Each path below is one point turned by a fixed rotation once a step. After each direction that follows a path, write how fast that rotation turns it, in degrees per step (0 if it stays still).
Each turn is a multiple of 5 degrees from 10 to 175, or 0.
Each row of a path follows its step; steps can be skipped.
Path 1:
step 0: [-196, -44, -138, 210, -33, -14, -48, 122, -51, -90, -18, 2, 52, 177, 236, -77, 227, 230, 195, 5, -81, 173, -137, -298, -54, -183, -194, 192, 35, 93, -114, 146, -25, 231, 52, -159, 229, 46, 81, 78, -43, -69, 141, 32, 59, 38, -29, 126, -238, 70, 124, -67, 176, -99, 105, 121, -7, 195, -83, -90, -19, -18, 97, 224, 45, 28, -131, -65, -194, -304, -28, -350, 73, 182, -51, 364, 180, -120, -358, -7, -142, -108]
step 2: [157, -81, 225, -39, 144, 38, 87, -275, -78, 92, 187, -244, -342, -55, -3, 87, 0, 195, 44, -167, -45, 30, -52, 100, 272, -98, 38, -156, -98, 275, 213, -118, 160, 83, -179, -372, 56, 44, 256, 108, 13, 29, -144, 283, -283, -175, 206, -54, 42, -115, 73, 130, 64, -234, 96, -97, 112, -72, -50, 223, 31, -1, -39, -110, -57, 70, -54, -60, -10, 41, 368, 64, -50, 131, -133, -68, 155, -91, 141, -76, -113, -133]
step 9: [-361, -127, -73, -83, 217, -115, -211, -275, -258, -17, 244, 113, -116, 33, 8, -68, 40, 75, -181, -137, 82, 126, 29, 101, -183, -105, 92, -49, -50, 199, -125, -232, -225, -129, 186, -245, -157, 133, 145, -82, 178, 1, 91, -194, -41, 21, -63, 202, -284, 100, 45, 9, 90, 41, 77, -162, -88, 83, -94, 42, -9, 127, 12, -104, 46, 312, 159, -167, -55, -155, -64, -126, -112, -91, -22, -29, -118, 33, -34, 427, 198, -164]
step 10: [101, 56, 49, -109, 17, -145, 28, -178, -94, 164, 89, 29, 304, -8, 55, 397, -73, 448, 56, -7, 47, -214, -248, -52, 9, 78, -252, 49, 339, 230, 115, 1, 72, 92, -45, -53, -85, -125, 147, -43, 235, -79, 94, 166, -21, -104, -63, -90, 43, 76, 205, -114, -147, -238, -16, -180, -88, -242, -15, -124, 54, -207, -88, -81, 111, -263, -30, -133, -178, 181, -15, 257, 55, 158, 119, 78, -63, 24, -29, -43, -51, -154]
step 12: [-109, -123, -56, 282, -122, 37, -40, 40, -292, 110, 46, 113, -59, 5, 229, 21, 418, -38, -104, -44, -187, -52, -36, -28, 85, -69, 57, 55, 1, -103, -282, 144, -87, 224, -185, -83, 2, -51, 15, -140, -267, 189, 356, 117, -97, -297, 100, 73, -31, -53, 6, -21, 6, -10, -169, 31, -25, -41, -173, 205, 16, 58, -355, 31, -40, 61, 97, 77, -92, 100, -225, -188, 274, -69, -271, 111, 229, 84, -147, 4, 115, -85]
step 13: [30, 16, 186, -144, -138, 70, 317, 72, -12, -194, 25, 19, 357, 55, 128, 22, -84, 39, -8, 76, -141, 65, -195, -24, -33, 37, -83, 5, -116, -6, 285, -341, -62, 30, -34, -90, 103, 31, -182, 144, 15, -219, 78, -203, -144, 137, 77, 207, 311, 41, -336, -44, -143, -62, 120, 222, 184, 89, -220, -172, 132, -90, 237, 12, 115, -70, 212, 35, -74, 54, -5, 172, 144, -66, -280, -9, 210, 142, -98, 45, -186, -181]
step 14: [-119, -234, 261, -51, 116, 36, -53, -154, 184, -276, 132, -152, -92, -24, 104, 34, -53, -132, -51, 25, 101, -14, 213, -11, 140, 165, -43, 94, -301, 179, 5, 71, -122, 61, -88, -62, -253, 233, 161, -4, -319, -135, -46, 6, -275, -96, -130, -55, -158, 23, -181, 43, 160, -153, 163, -77, -66, -113, 493, 254, 6, -185, -16, -66, 147, 124, -81, 23, 32, -190, 103, 205, -22, -82, -67, -216, 9, -117, 115, -178, 64, 21]
Speeds:
[-19, -66, 49, 10, -9, 33, 7, -46, 4, 19, -70, -19, -6, -12, 8, -9, 29, -18, 26, 54, 17, -15, -4, 48, 9, -48, 29, -4, -47, -23, 0, 8, 4, 12, 6, 10, 26, 4, 61, 35, -20, -10, -19, 37, 9, 15, 9, 64, 31, 15, 20, -10, -53, 21, 27, -43, -2, 21, -11, -30, 28, 51, 39, 0, -30, 31, 83, 27, -4, 53, 1, -7, 38, 28, -26, -27, 61, -9, -15, -68, 21, 8] => 65
[6, 1, -50, -61, -11, 27, -18, -35, -36, 17, -28, 17, 15, 24, -15, 16, -8, 16, 4, -34, 12, 79, 46, 8, 30, -2, -38, -11, -11, 2, 80, 15, -8, 38, 49, 5, -34, -8, -35, -1, -4, 13, 30, -23, -38, 14, -14, 7, -8, -20, 29, -26, -15, 12, 26, -25, 33, 10, 7, 52, 31, -40, 20, -1, 45, 64, 10, 20, -86, 40, -13, -35, -5, -9, -12, 15, -60, 21, 13, -75, -21, 43] => 85
[-36, -29, -50, 20, -32, 9, -19, 16, -6, 65, -31, 36, -10, 33, 11, -9, 8, 9, 24, 45, -14, -32, -20, -33, 31, 42, 21, 21, -37, -38, -101, -38, -2, -13, 82, -14, -13, -10, -20, -92, -8, 0, -53, 15, -59, 25, -25, -10, -5, -10, 0, 32, 4, -22, 42, 19, 39, 7, 5, 28, 7, -19, 29, -22, 32, -9, 1, -32, -32, 13, 49, -24, 18, 32, 22, -10, 12, 25, 12, 22, 39, -22] => 125
[31, 10, -36, 38, 2, 26, -99, -12, 5, -13, -8, -29, -24, -22, -32, 8, -34, 27, 20, 43, 13, -1, -43, 26, 18, 0, -12, 57, 17, -4, -3, -36, 42, 21, -17, -28, -44, 14, 8, 31, -50, 4, 49, -26, -23, 32, -55, 56, 8, -40, 51, -16, -20, -7, -15, 18, -15, 21, -3, -53, 14, -3, 40, -24, 26, 45, -3, 3, 59, -76, 48, -10, 8, -13, 42, 19, -28, -37, -23, 25, -8, 29] => 45
[-41, -19, 33, 3, -13, 2, 9, -28, 20, -3, -12, -23, -57, 1, -22, -95, 32, -4, -5, -24, -40, 41, -8, -42, -28, -48, -5, 25, 0, 4, 11, 2, -28, -13, 58, 9, -33, 8, 63, -1, -1, 28, 8, 21, -9, 74, 27, 9, -5, -30, -2, 18, 35, -38, 8, -1, -54, -37, -41, -20, -29, -74, -5, 11, -10, -3, -18, -45, 27, -12, -2, 16, 52, -69, 10, 5, -49, 25, -17, -54, -6, -43] => 160
[-2, 17, -53, -30, 4, -29, 32, 17, -6, 13, 51, 48, 21, 5, 12, -16, -16, 11, 21, 35, -25, -8, 63, -17, 0, -25, -1, -24, 64, -38, -46, -23, -8, 19, 25, -4, 10, 21, 46, 36, -92, -64, -1, 32, -22, -30, 21, 40, 6, -16, 5, 15, 43, -12, -56, 49, 16, 11, -30, -12, -44, 24, 35, 46, -59, 56, -6, 21, -8, 46, -16, 8, 36, -14, 1, -10, -33, 15, 4, 17, -20, 52] => 85
[-22, -24, -43, 35, 1, -32, -30, -92, 28, -1, -45, -28, -52, -47, 31, 67, 23, 2, 4, -36, 1, 14, 0, -4, 7, 33, -9, -20, 63, -12, -68, 48, -4, 6, -28, 24, 45, 19, 12, -47, -17, -43, -10, 33, 37, 6, -16, 11, 0, 22, -27, -8, -1, -55, 16, 16, -13, 23, 16, 13, -6, -57, -10, -16, 47, 42, -6, 39, 13, 10, -44, 22, -47, -40, -26, 14, 21, 29, -46, -4, -37, 13] => 155
[18, 27, -41, 61, -8, -43, 7, 0, -95, -75, -12, 79, 12, 26, -13, -11, 35, -28, 21, 26, -91, 47, 28, 39, 4, -8, -11, 32, -34, -61, -10, 25, 48, 17, 5, 23, 40, 0, 17, 20, 12, 41, -20, -2, 11, 3, 37, -19, 2, 36, -9, 2, -21, -51, 9, -55, -30, -18, -17, -6, 8, 4, 18, -11, 45, 4, -10, 16, 35, -7, -13, -34, -9, -6, -17, -20, -20, -38, 22, 38, -3, 0] => 95
